In the rows, zero is written as 128.
The rows below fall into families. The same turns and mirrors carry the whole set onto itself and the rows of a family onto each other. For each named row, which other rows are in its family? Write them in the order they are listed.
These 40 rows form 5 families of 8 rows each.
fevut: [121 133 145 122 134  94 130 132 139 134 151 139 138 127 123 128 161  83
 137 115 105 128 140]
nulir: [124 135 140 126 124  87 129 123 123 138 141 142 136 117 130 125 166  90
 138 135 114 134 149]
lavo: [108 110 152  99 136 152 119 112 150 148 103 118 104 149 129 124  80 147
 144 126 134 141 131]
Nes: [134 132 139 130 120  87 133 131 124 129 132 146 132 118 137 129 165 103
 137 120 109 146 150]
Lave: [111 109 155  96 134 149 118 115 148 145 106 120 105 154 128 126  80 150
 145 129 134 140 131]
finab: [105 109 153  96 140 147 119 113 150 148 103 118 102 151 127 123  79 142
 144 127 136 139 131]
Ver: [123 114 143 112 135 140 115 112 138 153 100 114 110 159 127 129  85 155
 145 139 143 155 143]
vun: [109 109 145 107 140 156 111 108 149 155 106 113 111 147 126 127  88 153
 130 128 134 128 138]
kotim: [115 107 151 101 137 149 109 113 146 151 112 117 113 156 124 131  88 160
 135 133 134 126 139]
gef: [126 135 138 134 125 110 132 128 140 138 146 139 142 118 129 128 165  92
 134 111 101 133 137]
kis: [120 114 141  99 136 142 112 118 147 150 119 126  99 168 110 143  83 144
 136 142 128 130 140]
ged: [122 117 133 110 130 157 114 112 149 154 113 124 101 157 116 143  86 149
 133 137 125 136 138]
Rilo: [123 131 138 126 133  82 134 128 126 131 127 142 124 113 134 123 161  84
 134 117 114 143 151]
Lezas: [128 133 135 135 125  92 135 127 126 133 126 142 128 109 138 124 164  93
 133 114 111 147 149]
depa: [118 135 139 130 135 103 132 127 141 139 145 136 137 118 125 124 162  80
 133 109 105 131 139]
viv: [112 112 144 105 150 131 114 111 140 155  98 111 103 159 123 122  79 136
 142 138 149 151 144]
desuv: [108 108 156  92 139 144 118 115 149 146 106 119 103 155 126 125  78 145
 146 130 136 138 131]
lizen: [115 114 139 114 143 143 116 108 141 158  94 110 106 152 128 123  82 143
 140 135 146 155 143]
vivuz: [129 133 145 127 125 100 129 133 137 133 153 142 144 128 126 132 164  96
 139 116 101 131 139]
mafus: [109 114 137  98 147 141 113 113 151 154 113 120  93 161 109 137  79 128
 132 137 132 129 140]
nidiz: [119  99 156 103 141 134 111 114 148 146 109 126 104 161 121 136  78 140
 146 145 123 125 132]
nelev: [126 136 138 130 120  91 128 123 122 138 139 143 137 116 132 126 168  94
 137 134 112 136 148]
Bub: [108 106 154  94 146 139 108 114 147 150 113 114 108 159 121 128  85 149
 134 134 138 123 140]
Tevu: [130 143 143 126 133  85 134 143 131 131 148 141 139 119 137 123 160 113
 150 122 125 144 146]
bini: [128 145 135 137 131  99 136 137 133 137 139 138 139 107 142 119 162 111
 145 115 125 149 145]
fos: [124 101 149 114 131 150 114 110 149 150 104 126 108 153 127 137  82 150
 144 141 119 131 130]
Ganod: [121 140 152 108 127  81 134 129 120 134 141 133 138 123 128 115 161  92
 141 120 125 139 155]
lefon: [120 111 148 103 143 128 113 116 138 151 104 114 107 166 123 127  82 149
 147 142 146 151 145]
Lib: [115 143 144 118 129  93 137 122 122 141 132 129 136 110 132 110 162  85
 135 113 126 142 153]
nup: [118 144 135 133 143  92 137 135 135 139 137 134 132 105 138 114 159  94
 143 113 129 145 146]
Sidun: [124 136 136 132 122  93 129 121 123 140 136 141 136 112 133 124 167  89
 136 132 113 136 147]
rafus: [109 100 150 106 150 139 114 108 151 152 100 120  98 151 121 129  76 125
 141 139 126 126 132]
meka: [121 141 143 122 145  79 135 141 133 133 145 137 133 117 134 117 157  96
 147 119 130 141 147]
tebuf: [121 135 138 128 127  89 129 122 123 140 137 140 133 114 131 123 166  85
 136 133 114 134 148]
Gur: [114 102 143 117 140 154 116 105 152 156  96 120 102 144 127 130  81 135
 138 135 123 132 130]
vufes: [103 108 148 100 149 147 110 109 149 155 106 111 106 150 123 124  84 142
 130 129 139 124 139]
mimif: [131 141 150 116 114  93 134 129 118 134 141 137 145 120 133 120 166 108
 143 121 119 144 153]
ledop: [112 117 130 110 140 156 116 108 152 158 106 119  95 151 114 136  83 132
 128 132 129 134 138]
dis: [126 143 141 126 116 104 137 123 122 140 132 132 143 108 137 115 166 101
 137 114 120 147 152]
Roge: [128 130 143 122 128  77 132 133 123 127 134 146 128 121 133 128 162  93
 138 122 112 143 151]

The rest of the family of rafus: nidiz, fos, Ganod, Lib, Gur, mimif, dis
The rest of the family of nup: kis, ged, mafus, Tevu, bini, meka, ledop
The rest of the family of viv: fevut, Ver, gef, depa, lizen, vivuz, lefon

The rows below fall into families. The same turns and mirrors carry the whole set onto itself and the rows of a family onto each other. For each named row, which other rows are in its family? Write them in the order they are listed.
These 28 rows form 7 families of 4 rows each.
Tiput: [121 120 126 158 112 103  99 159 137 175 137  79 166 116 112  99 139 134]
Gemad: [159 136 126 179 144  96 144 157  95 153 118  94 144 125 147 105 129 104]
Sozuk: [148 122 109 117  99  99 145 121 102 134 114 130 128 114 138  95 123 115]
fenab: [136 111 115 158  89 123 130 130 130 121 123 120 167 113  95 122 123 149]
kolep: [147 125 130 176 143  92 152 153  99 149 103  97 144 103 151 109 133 108]
gili: [135 117 115 149  75 123 127 139 128 121 120 101 170 107  91 122 133 142]
tuvel: [122 128 137 159 112 112  92 164 120 162 136  80 173 116 106 104 137 139]
kenes: [141 124 112 136  89 128 113 148 127 133 127 113 175 119  90 124 121 150]
von: [150 132 136 158 146 106 144 156  99 162 105 103 143 121 159 114 141 104]
venib: [142 128 122 149 147 103 151 154  93 152  98  93 145 108 151  97 139 103]
pom: [141 115 126 138  84 115 116 147 114 127 111 113 165 111  83 131 118 147]
Mugok: [132 117 113 148  85 130 125 138 134 138 133 118 177 114  98 133 127 139]
Sumun: [139 113 106 155  86 122 124 146 129 131 115 112 174 109  85 128 133 144]
reko: [155 122 111 125 112  88 144 127 112 146 101 136 127 128 143 108 112 124]
fusu: [145 129 101 126 102  88 139 114 103 128  99 120 132 130 147 105 125 112]
Giga: [116 126 115 167 111  99  99 151 122 158 131  64 178 119 106 104 134 125]
sali: [149 127 120 160 144  89 145 150  84 154 115  99 139 107 153 103 135  98]
Vevak: [153 131 111 131 108  88 150 128 115 139 110 128 121 131 149 100 121 128]
dumo: [157 125 105 139 107  92 148 122  92 126 108 125 122 127 142 108 128 119]
mut: [139 131 134 157 148 108 144 154  84 166 103  97 144 124 140 101 137 100]
zulop: [120 130 136 162 101  96  92 155 121 171 134  81 172 119 104 114 132 122]
Mir: [119 140 128 155 109  94  95 159 114 160 130  68 178 113 115 110 137 116]
mebif: [168 117 101 127 103  92 142 131 119 138 108 125 123 125 144 110 118 131]
puz: [143 123 121 139  86 133 128 146 126 137 115 107 173 127  86 133 122 136]
dadup: [152 128 138 153 147 102 147 153  94 154 106 103 149 119 151 106 128  93]
vin: [116 128 112 160 124 110  95 159 122 162 138  80 174 120 122 108 149 137]
Kuz: [114 124 121 156 104 106  91 150 114 162 129  64 171 115 111 112 137 130]
kud: [162 121 104 137 113  88 142 127 111 127  94 116 122 133 144 101 120 128]

The rest of the family of kud: venib, Mugok, zulop
The rest of the family of kolep: Tiput, fusu, puz
The rest of the family of sali: tuvel, kenes, dumo
The rest of the family of Gemad: Sozuk, pom, vin

